(in the rows, 128 means zero)
Each path below is one point turned by a fixed rotation once a step. After each direction that follows a path, write how fast that rotation turns it, in deg/step (0 if it stays still).
Each turn is a multiple of 5 degrees from 10 to 175, or 0.
Each row of a path follows its step; steps can be skipped.
Rotation 1:
step 0: [129 128 128 132 144 132 131 127 127 126 127 135 126 128 130 124 136 129
 130 122 132 122 123 123 132 135 125 127 119 134 130 125 125 123 122 125
 134 125 133 133 134 126 135 131 124 126 133 116 121 139 136 128 125 116
 140 129 142 131 133 126 131 132 126 128]
step 6: [128 135 132 121 118 123 121 125 128 124 125 133 119 125 131 130 134 133
 136 130 126 135 132 129 123 124 128 129 129 124 123 127 135 111 120 129
 130 136 128 125 121 122 130 131 129 118 125 135 119 131 129 128 121 130
 136 132 128 131 137 133 139 127 125 119]
step 7: [121 131 130 126 129 123 122 132 131 128 121 126 131 134 132 133 128 123
 136 120 126 122 130 116 127 131 132 124 135 129 126 123 121 136 118 120
 130 124 130 135 122 129 142 119 130 133 124 115 115 131 131 127 130 121
 134 124 130 126 133 123 120 123 127 124]
step 8: [128 122 129 131 133 140 120 137 116 125 137 127 128 134 129 133 134 130
 130 136 128 127 133 125 134 126 125 135 133 128 136 130 131 126 124 129
 122 139 127 127 118 128 127 133 127 133 131 125 126 133 131 124 134 121
 126 115 124 123 120 123 138 132 118 132]
step 15: [126 131 135 135 131 134 130 131 122 128 126 134 137 140 133 123 117 138
 129 125 133 128 124 120 132 123 118 132 128 120 136 130 131 134 130 125
 132 131 131 122 134 130 135 132 123 128 130 130 120 127 139 121 138 129
 131 130 128 123 129 124 132 137 116 130]
step 16: [123 133 118 134 129 126 120 127 115 129 133 126 116 128 132 138 133 135
 136 133 127 133 122 124 130 130 127 132 126 122 121 138 131 128 134 130
 134 132 126 136 135 118 134 125 128 124 130 129 128 133 122 132 125 125
 128 137 137 125 124 129 137 130 136 136]
step 17: [119 134 126 134 127 120 134 128 137 127 122 115 129 119 127 128 124 138
 138 125 129 125 131 118 126 135 130 123 124 130 124 137 123 130 123 131
 128 119 132 125 119 127 125 127 128 130 125 120 130 132 130 124 122 136
 133 130 122 130 118 120 134 134 122 123]
step 23: [123 123 128 139 135 125 123 129 120 126 133 128 127 134 132 132 135 133
 129 131 129 121 131 133 122 128 121 127 129 129 138 129 130 124 128 128
 132 115 134 133 121 125 138 120 133 127 118 122 123 137 125 134 130 127
 121 126 139 129 127 136 139 138 129 128]
step 24: [133 126 123 126 124 118 120 132 126 126 133 120 121 124 120 130 124 129
 135 121 142 127 121 134 128 128 132 128 130 121 124 142 125 129 126 136
 123 125 131 121 117 128 127 134 125 128 123 123 118 123 132 127 120 130
 126 120 120 117 122 126 131 125 131 130]
[128 127 127 126 126 128 130 129 128 130 130 127 129 126 126 128 126 129
 128 128 129 127 130 129 129 127 128 129 129 129 129 129 126 130 128 127
 128 129 126 127 127 127 128 130 128 126 131 131 127 126 129 126 131 126
 126 127 128 127 129 128 127 130 126 130] : 110
[128 128 128 127 126 127 128 125 129 125 127 127 128 129 130 125 128 128
 128 129 127 130 129 127 130 126 130 129 128 125 129 129 128 125 128 129
 126 130 130 126 129 128 128 130 130 128 128 127 128 130 128 125 129 128
 125 127 128 127 129 128 129 130 128 129] : 155
[127 129 130 126 128 128 128 127 128 128 127 131 129 127 125 129 128 129
 129 127 129 126 126 129 126 128 127 129 127 126 129 128 127 129 127 128
 128 130 129 125 128 130 130 129 127 128 128 127 124 128 128 127 128 132
 127 130 130 127 128 129 127 127 130 128] : 125
[129 128 127 128 127 127 126 128 130 130 127 127 126 129 127 130 129 127
 127 128 129 127 125 128 129 128 125 127 124 129 130 131 131 127 126 129
 128 128 128 129 126 128 127 128 129 129 128 130 129 128 126 127 128 128
 128 127 129 127 126 127 128 129 129 130] : 95
